Each row is where one point has got to under a steady rotation. How many ticks took it there?
The counts run from 0 to 559.
[113 100  98 105  98 158 152 167 114 139 126 126 129 139 138 105  80  87
 138 102 170 109 145 191 162 116 137 167 146 157 161 123 136 104 165 158
  97  99 166 126 117 121 175 133 131 136 130 101 122 110 124 119 154 154
 157  63]
531
[120  81 110 143 111 165 125 155 123 132 127 104 155 132 158 150  92  76
 154 114 159 122 149 163 152 126 117 179 140 120 146 102 144 143 101 145
 102  75 160 134  93  98 166 130 152 182 117 124 149 127 120 148 120 166
 163 109]
498
[153  98 116  96  92 149 142 172 111 175 127  95 157 143 139 125  83 120
 131  56 150 113 136 192 143 144 181 165 150 113 161  98 122 118 146 110
 115  89 162 134 147 142 128 139 151 138 141 123 120 144 132 141 128 151
 139 102]
363
[141 140 113 110 101 189 122 213 123 150 112  95 105 111 160  98 100 111
 132 147 170 119 134 162 127 125 163 164 138  95 154 110 126 150 140 161
 114 118 156 167 151 118 142 180 129 145 143 120 133 163 152 109 126 166
 159 109]
237
[140 126 107  92  91 141 130 174 104 169 117  74 117 130 158  98 104 132
 116  84 172 132 111 175 142 128 172 173 151 109 161 103 138 115 149 148
 145 127 153 148 136 127 126 169 162 128 142 111 114 170 152 117 145 174
 167 104]
18
[141  92 127 142 120 118 118 150 116 180 127  89 125 114 172 101 110 122
 104 116 170 150 142 179 135 151 124 156 149 100 168  77 136 127 124 136
 148  96 142 123 105  79 163 147 155 175 123 121 154 175 137 172 139 170
 152 165]
229
[175 119 119 104  99 140 112 188 151 166 122  98 146 123 158 104  80  94
 114 123 155 122 117 162 146 149 141 155 148  69 155 105 147 123 111 131
 137  97 143 154 139 116 115 169 128 142 151 122 145 114 148 146 108 184
 170 124]
138
[143 114 112 119  90 143 124 181 144 121 119  84 103 129 198 131 109  99
 179 141 170 132 116 143 128 123 142 165 161  97 142 114 139 113 121 161
 104 119 179 136 119 152 124 157 135 158 138 135 152 116 145 141 115 189
 170 122]
277
[149 109 131 118 101 169 132 162 105 157 144 144 136 127 114 128 102  84
 119 115 171 116 149 187 141 129 161 162 122 119 169  54 108 121 111 118
 154  86 151 138  87 132 164 148 137 151 108  92 165 149 127 147 128 146
 146 119]
292
[165 109 124 114  79 132 117 153 115 119 131 102 116 139 178 155 127 126
 170  96 168 130 117 180 162 121 157 179 163 119 144 116 122  90 146 130
 137 109 175 118  88 136 131 144 157 146 111 118 137 114 149 169 149 192
 134 112]
434
[153 108 116 107  96 108 151 188 124 145 111 126 102 107 158 105  84 117
 114 125 158 142 122 173 151 131 122 168 146  99 137  88 161 110 122 109
 150  93 150 117  92 110 132 172 136 130 121 102 162  88 161 173 140 170
 174 120]
384
[122 116 100 117  92 120 142 187 116 134 103  76  82 114 202 118 113 129
 151  91 155 156 112 168 125 123 137 194 151 126 130 124 148 132 144 129
 119 107 160 132  99 125 136 155 142 143 127 129 141 121 174 146 152 190
 160 118]
58
[108 102 141 126 100 151 139 156 107 112 128 120 135 136 167 108 105 106
 144 101 185 126 145 162 119 111 168 150 154 133 146  53 118 124 109 162
 119 114 188 135  91 135 173 118 118 162  94 110 138 171 124 143 143 164
 150 123]
123
[138 118 105  92  95 146 144 179  87 173 116 104 101 119 142 105 108 136
 126 100 176 120 115 187 132 120 168 168 143 124 174  91 119 113 141 145
 149 112 157 129 126 137 121 157 166 133 136 101 116 181 132 128 155 160
 167 101]
17
[163 117 137 120  98 143 122 174 115 128 121 114 110 101 161 114  98 125
 128 156 184 121 107 149 133 117 151 163 168  79 147  93 130 128 101 146
 137 121 165 136 104 111 120 175 157 147 114 112 150 158 150 163 128 178
 190 129]
485
[140 110 123 132 108 140 106 147 129 169 137  95 137 142 164  82 112  96
 126 132 192 122 143 188 125 160 152 129 158 106 169 101 126 131 176 166
 123 113 169 134 109 138 180 158 108 160 131 119 153 141 130 135 130 173
 126 162]
506
[145 111 105 118  96 158 171 212 121 151 104 141 118  99 129 129  95 127
 109 116 154 108 150 188 145 128 132 181 151  96 129 104 135 141 132 105
 132  87 157 125  98  95 126 185 138 140 133 104 149 121 144 149 144 163
 155 114]
423
[145 111 139 137 108 150 102 136 144 173 148  89 129 134 171  83 105  99
 137 111 190 136 145 171 121 172 154 143 149 109 175 102 119 124 174 143
 130 118 159 136 121 136 192 140 106 156 121 136 156 140 144 136 117 174
 127 154]
507
[140 124 104 133  97 189 101 149 125 159 127  81 127 126 154 138 130 100
 160 104 189 115 150 171 146 149 142 183 146 122 162 146 118 143 168 151
 121 117 150 143 108 112 164 153 157 163 136 113 123 161 128 119 143 189
 132 118]
149
[118 107 127 121 107 154 149 161  91 159 136 123 117 116 128  87  80 101
 112 118 167 129 143 178 131 119 160 166 115 137 177  60 123 137 121 130
 146  92 147 141 116 115 180 158 140 136 108 119 147 173 140 129 143 129
 175 103]
480
[131 125  93 119 120 145 134 190 107 159 108 105 116 118 166 105 104  73
 125 155 161 136 132 189 143 116 110 163 123 108 159 104 152 149 126 154
 117  95 148 135 113 101 165 167 140 155 152  98 153 120 145 139 158 181
 156 111]
98
[123  98 128 135 100 107 106 137 101 123 133  92 104 133 180  89 105 113
 143 140 177 154 116 164 119 118 151 164 150 122 140  68 151 143 136 156
 139 106 167 135  79 140 167 172 139 146  96 146 161 146 157 148 130 180
 166 146]
159
[153  96 142 124  86 171 141 168 122 135 129 120 129 108 139 152  98 130
 145  66 154 123 153 171 148 142 155 205 137 137 147 122 104 112 142  85
 134  79 138 121 115  98 155 137 156 133 103 138 139 131 158 149 134 155
 142  85]
114
[123  84 126 149  87 162 138 160 142 107 127 115  96 111 153 113  89 132
 170 120 188 125 154 137 147 139 127 185 159 145 127 126 142 107 159 144
 113 109 163 104  99 102 171 138 130 155  98 146 157 118 134 141 115 162
 182  96]
528
[157 113 109 154  93 143 128 150 145 155 143 104 108 117 148 122  89 139
 142 135 189 117 131 160 134 146 133 171 176 105 174 143 119 121 162 124
 154 116 163 128  83 142 132 184 155 154 128 118 164 140 140 154 138 184
 155 125]
109
[147 101 133 144  85 159 128 165 160 147 144 116 127 115 130  90  56 118
 124 119 185 116 153 137 131 170 153 173 159 119 150 119 134 143 153 120
 135  99 147 144 115 114 168 176 112 130 105 151 169 123 153 125  92 147
 177 108]
389
[150 114 134 125  81 180 128 157 146 148 135 108 136 113 135 145  98 124
 130  56 176 130 152 163 145 161 152 198 135 134 155 129 107 109 149 102
 143  96 136 130 110  93 166 122 135 129 102 129 142 134 150 141 124 162
 138  91]
113
[139  89 122 125  99 110 119 158 109 126 114 103 120 125 159  89  89  99
 131 147 165 141 111 161 157 118 123 163 162 117 124  80 183 127 109 157
 124  98 161 122  91  96 140 168 143 142 111 138 155 113 140 161 119 178
 194 132]
347
[136  89 127 132  85 166 142 173 137 124 133 117 113 128 159 131  98 116
 184 100 163 111 166 172 132 147 154 175 156 133 157 111 107 112 167 114
  87  86 172 101 125 148 176 129 112 159 113 157 159 120 140 147 119 159
 133 104]
183
[115  90 125 127 109 151 127 162 140 173 126 101 125 119 155  73  81 100
 114 120 171 144 148 155 140 159 116 148 138 134 170 114 141 110 162 165
 110 107 142 122 144  80 199 122 114 149 121 145 133 136 136 134 123 150
 175 103]
131
[131 105 135 114  91 176 146 184  96 122 122 124 135 121 159 145 111 119
 145 109 163 110 139 173 125  98 170 160 143 105 161  68  94 133 108 142
 111  92 183 124 123 137 145 134 139 161 118 106 138 183 137 154 148 163
 152 115]
85
[140  85 113  98  96 168 156 167 111 175 131 111 156 145 118 126  87 118
 123  66 159 104 152 199 146 145 163 159 157 115 166  91 117 115 142 122
 119  79 158 124 141 120 140 135 152 148 128 116 111 157 109 137 125 150
 151  98]
362
[158 121 106  94 104 149 127 195 127 174 123  99 145 130 150 112  79  81
  96 129 153 123 120 177 148 136 137 144 134  82 168  97 149 118 111 140
 126 100 148 157 139 110 128 172 134 142 161 105 135 121 139 134 126 173
 163 110]
137
[141 103  95 117  81 124 138 169 125 126 110 100  96 129 159 122 102 134
 151 101 157 127 121 174 156 136 132 187 173 127 118 135 166 105 165 131
 121 109 169 104  94 127 120 163 151 135 119 124 133  98 142 144 131 190
 162 110]
246
[142 110 133 120  88 123 135 153 131 132 134 122 109 142 176 125 115 118
 158  79 178 142 137 171 136 149 153 166 139 134 172  91 101  74 158 115
 142 107 161 110  98 152 178 120 121 158 107 111 161 100 154 161 143 167
 126 119]
471
[147  90 146 132 117 154 111 162 116 144 133 123 120 104 149 102  92 109
 128 164 189 129 131 141 146 124 139 140 150 103 170  62 121 117  94 162
 128 109 164 128 111  96 165 140 140 172 107 134 151 157 122 160 119 147
 189 129]
448
[141  89 119 136 110 139 104 134 125 162 135 104 169 149 140 114  89  70
 109 112 180 120 131 172 150 146 137 145 150 107 152  77 153 133 121 152
 133  88 156 147  84  94 174 135 132 157 113 108 151 130 113 154 124 181
 152 131]
537
